Rotation paths and how fast each direction turns (degrees each step)
Each turn is a multiple of 5 degrees from 10 to 175, or 0.
Each row of a path follows its step; steps can be skipped.
Rotation 1:
step 4: -17.3, -32.6, 9.5, 18.2, 7.6, -1.7, 14.1, 4.2, -27.6, 7.1, -1.3, -3.9, -2.3, 8.6, -3.1, 7.0, -7.7, -5.4, -2.6, 27.6, -6.3, 3.8, -2.2, 19.4, -10.9, -4.0, 5.8, -20.0, -9.0, 2.3, -1.2, 6.0, 7.3, -20.4, 17.7, 14.3, 6.9, -9.4, 19.3, 4.7, 3.2, -7.3, -33.3, 4.6, 12.0, 10.1, -5.9, 0.7, 0.6, -3.6, -11.0, 1.7, -2.4, -3.1, -8.2, 12.1, 16.1, 1.7, -18.6, -2.6, -8.3, -12.4, -13.4, -3.2, -14.6, 14.4, -4.1, 10.0, 10.7, -28.9, 1.1, -16.2, -25.7, 10.6
step 7: -10.9, -20.1, -18.1, 20.6, 3.2, -0.8, -6.9, -4.1, -3.7, -4.5, -2.3, -1.7, -4.5, 12.9, 5.2, -12.1, -4.3, 1.0, 25.3, 15.4, 1.9, -5.0, -10.0, 5.3, -6.3, 13.7, 2.8, -5.5, -11.1, 6.8, 5.7, 22.6, -13.9, -9.3, 17.2, 15.5, 10.3, 7.8, 11.9, 15.9, -7.5, -40.6, -20.9, -14.7, -2.1, 2.1, 16.8, 27.8, 4.3, -9.8, 2.5, 1.0, -10.6, 6.8, 4.0, 2.4, 4.3, -0.9, -2.1, 2.1, -8.4, 2.7, -21.9, -5.3, -10.0, 6.5, 2.2, -7.9, 21.0, -30.1, -14.6, -12.0, -21.5, 3.9
step 8: -16.8, -7.2, 11.4, 0.4, 0.9, 6.4, 7.8, 20.1, -1.0, -5.4, 4.9, -15.1, 11.6, 20.6, 17.4, 1.8, 13.9, -9.0, -13.3, -3.1, -1.8, -11.7, -2.8, 22.5, 15.8, 6.8, 13.0, -8.9, 19.9, -16.3, -10.2, 7.0, -5.1, -4.8, 14.4, 10.3, 6.6, 5.8, -4.5, 4.2, 0.7, -19.2, -11.8, -15.8, 25.8, 2.2, -25.8, -11.8, 14.5, -16.6, -1.1, 4.2, 2.4, -12.2, 14.7, -0.9, 6.7, -11.3, -8.5, 13.2, -4.4, 2.3, -15.8, -17.6, -1.7, 19.3, -23.2, 3.2, 10.9, -3.5, -2.2, -17.0, -35.4, -12.4
step 11: 3.9, -13.9, -13.0, -6.0, 9.7, 1.1, -12.0, 8.5, 27.6, -6.2, 5.5, -0.9, -3.9, 25.3, 31.2, -5.8, 2.6, 6.1, -13.5, 4.8, -2.3, -14.8, 1.6, -0.7, -2.5, -3.0, -2.9, -11.3, 12.1, -18.9, 3.4, 7.2, -17.4, -5.2, 18.7, 31.5, -14.0, 8.4, 18.1, -0.5, 7.5, -27.9, -9.8, -11.7, -5.4, 2.7, -19.2, 4.5, 13.3, -12.5, -8.8, -15.8, -14.1, -1.6, 2.5, 14.4, 14.3, 2.0, 11.9, 14.4, -13.8, -12.7, -7.1, -6.5, 1.7, 23.3, -16.8, 4.8, 6.1, -7.5, -6.7, -0.4, -19.5, -14.0
step 13: -16.5, -2.4, -14.7, -0.8, 7.2, -0.7, -9.6, 13.3, 2.0, 1.2, 8.7, -15.2, 17.4, 30.8, 4.9, -5.8, 4.0, 9.8, -6.0, 10.3, -6.8, 8.0, 1.2, 17.1, 4.7, 0.1, 6.9, 10.2, -2.1, -16.1, 4.2, 10.4, -12.6, -8.3, 21.3, 24.1, -1.2, 9.2, -13.3, 15.9, -18.3, -12.7, 4.6, -6.0, -11.3, 0.6, -6.2, 6.1, -1.6, -10.0, -2.9, -9.2, -12.4, -5.6, -5.2, -10.7, 1.4, -9.8, -8.2, 20.9, -12.1, 9.2, -3.7, 11.3, -17.7, -14.5, -3.2, 20.1, 7.5, -32.0, -21.0, -32.6, -23.3, -13.4
step 17: 7.7, 3.9, 0.5, -14.2, 14.8, 10.4, -2.3, 0.2, 11.0, 6.7, 0.9, 14.2, 6.1, 8.9, 8.6, 7.5, -1.3, -15.9, -2.8, 5.2, 19.8, 7.0, 19.3, 1.1, -5.0, -2.4, 12.8, 7.2, 1.3, -19.1, 3.5, 10.6, -5.5, -11.7, 30.5, 16.9, 7.7, 3.5, 13.8, -1.2, 14.0, -22.9, -17.7, -18.4, 0.4, 8.7, -1.7, -1.4, -13.0, 8.8, 20.4, -14.7, -6.2, -2.9, 13.3, -3.2, -4.8, 4.0, 13.1, 14.3, -36.4, 4.9, 13.4, 24.7, -6.0, 18.2, -9.0, 5.0, 8.1, -23.2, 3.2, -20.0, -16.9, -16.3
step 26: -9.8, -24.8, 0.4, 15.3, 29.0, 4.5, 1.4, -3.8, -8.8, -11.9, -4.3, -3.1, 12.9, 0.7, -23.1, -4.3, 6.0, -7.3, 0.6, 15.9, 12.5, 6.2, 2.4, 7.6, -2.6, -8.8, -0.2, -2.7, 0.6, -12.2, 16.5, -15.2, -2.9, -15.2, 20.8, 9.2, 1.5, 6.6, 3.1, -8.5, 1.2, -5.8, -22.2, -11.4, -2.4, 8.9, -10.4, 10.5, -27.8, -12.3, 11.3, 8.2, -15.0, 6.7, 4.1, 18.7, -5.9, 22.6, -6.3, 6.0, -27.4, -11.1, -0.7, -13.5, 13.2, -14.6, 15.2, 6.1, 27.4, -6.5, -21.8, 14.7, -8.7, -14.8
step 28: 3.0, -0.7, 1.9, 8.8, 2.6, 1.4, 5.3, -8.1, -12.6, -3.9, 15.5, -5.4, 16.6, 7.0, -9.3, 7.1, 5.0, 2.2, -7.3, 16.1, 31.8, 12.0, -1.6, -2.4, -5.5, -19.6, -23.8, 23.6, 13.9, -0.9, -9.0, 2.5, -8.5, 10.9, 16.4, 5.8, -13.8, -6.5, -0.8, 25.6, 12.7, -20.7, -4.7, -15.6, 6.4, 5.7, 12.3, 0.5, -9.5, -16.8, -4.9, -10.7, -18.9, -4.2, 10.0, 4.0, -3.3, 30.5, 4.6, 34.3, -10.5, -13.0, 7.9, 8.9, 17.8, -4.3, 7.0, -0.9, 7.0, 1.0, -17.2, 4.3, 13.1, -22.7
0.3, 3.4, 7.5, -3.7, 6.6, 1.5, -0.4, -1.0, 5.3, -2.3, 1.2, -4.7, -0.3, 4.6, 5.3, -0.7, -2.1, 0.1, -1.2, -2.9, 1.9, -0.4, 3.5, -3.4, -2.7, -2.8, -3.7, -2.7, 0.7, 0.1, 3.9, 1.7, -1.9, 5.8, -1.4, -4.7, 0.8, -2.2, 2.8, -2.2, 2.9, 1.1, -1.0, 1.8, 4.1, -0.1, -1.5, -3.9, 1.8, -2.7, -1.7, 1.5, 4.1, 4.5, 5.9, -1.4, -2.1, -4.6, 1.7, -0.9, -1.3, -2.1, 1.5, -3.7, 2.9, 3.9, 0.1, -4.6, -0.6, 4.7, -0.6, -2.6, -3.9, 0.5	115
1.3, 1.4, 0.1, 3.6, 0.6, -1.8, -3.1, -1.6, -1.5, -1.6, 2.6, 2.1, 1.1, 2.2, -1.9, -0.8, 1.4, -0.7, 3.2, -0.4, -2.0, 0.9, -6.1, 3.3, 2.6, 4.2, -2.3, 0.8, 0.1, -1.0, 5.1, -2.8, 2.3, 1.4, -0.2, -3.0, -0.4, -1.1, 4.1, -4.7, -5.3, 0.8, 0.9, 3.5, -0.6, -9.1, 4.4, -0.1, -1.2, 1.5, 0.8, -4.2, -1.2, 2.4, 5.1, 6.9, -0.1, 3.0, 5.9, 4.7, 0.2, 4.4, -5.6, -2.3, 2.1, 2.5, 0.3, -0.8, -5.6, 0.0, -4.5, 0.3, -2.3, -2.8	170
-1.5, -1.0, 1.6, 2.2, 1.7, 4.3, 1.2, 3.1, 4.0, -1.6, -4.0, -3.8, 4.9, -1.7, -4.0, -0.3, -0.8, 1.6, 3.2, -1.0, -1.0, -0.5, 0.6, -0.5, 2.1, 4.3, 3.7, -3.4, -1.5, -4.9, 3.2, -1.1, 4.0, -0.1, 1.3, -0.5, 4.8, 2.0, -1.3, -5.6, 1.5, -0.4, -3.0, -2.9, 1.1, -1.4, 5.0, 3.4, -4.2, 1.0, 5.2, 2.2, 0.2, -2.1, 1.4, -7.1, 5.9, -1.0, 2.8, 3.8, -2.7, -3.8, -1.4, -1.5, -4.1, -1.9, -1.0, 3.9, 1.4, 2.9, 5.9, -0.4, -6.5, 0.0	80
-6.8, 4.1, 1.7, 3.5, 4.1, -5.7, -0.3, -0.3, -5.1, -7.4, -2.4, -1.8, -3.4, -3.3, 0.8, 0.0, 3.3, 4.9, -1.5, 1.4, -5.4, -5.9, 1.1, 4.8, -2.7, 1.9, 0.4, 1.5, -3.3, 1.4, 3.6, -1.0, -0.2, -4.3, 3.3, 1.1, 2.1, 4.1, -1.6, -1.5, 2.1, 3.6, 2.6, -3.3, 4.6, 1.0, -3.3, -0.7, -2.2, 2.6, -1.4, 3.1, 3.8, -2.0, 4.9, -0.3, -0.7, 0.1, -1.5, 0.3, 2.3, 0.1, 3.0, 1.8, 4.3, 0.4, -0.6, 3.6, -2.6, -0.5, -3.9, 1.2, -0.1, 4.0	65
3.6, 3.8, -2.8, 3.4, 4.4, 1.1, -2.6, 2.2, -5.5, 2.2, -0.5, -2.9, -3.9, 2.2, 6.5, 6.3, -1.6, -1.5, 4.5, -3.1, 2.3, 2.9, -3.1, 0.0, 1.6, 3.4, -1.0, 2.5, -1.7, -1.6, 3.2, -1.2, 5.6, -1.0, -2.5, -2.3, -5.9, -0.6, -0.4, 0.0, 5.7, 1.3, 2.9, 3.5, -0.7, 0.4, -6.9, -2.2, -2.6, -0.2, 4.2, -0.4, -1.3, -6.1, -3.2, -5.2, 0.5, -1.1, -1.7, -0.3, -2.6, -0.7, -3.8, -1.3, 1.1, -3.4, -1.7, -2.1, 3.2, -1.4, -3.9, 1.8, -2.0, 1.0	100
-7.5, 5.8, -1.8, 6.3, 1.2, 1.4, -1.9, -0.5, 1.5, 1.9, 0.1, 2.9, -2.1, 2.7, -0.6, 4.0, -1.2, -7.5, -4.4, 2.6, -0.2, -2.4, -1.5, -1.1, -4.4, -1.1, -2.8, 1.9, 1.2, -0.5, 1.7, 0.7, 2.7, 1.9, 4.1, -2.1, -2.1, 4.3, -0.4, -1.5, -3.3, -0.4, 1.4, -0.8, -4.6, 4.7, 3.1, -0.5, 1.5, -5.5, 1.1, 5.2, 0.4, -1.9, -0.5, -0.1, 1.3, 5.6, 0.7, -4.5, -0.9, -0.2, -0.1, -2.0, -4.6, 3.3, -6.2, -3.3, -5.2, 0.0, 4.5, -0.6, -0.6, -0.9	110
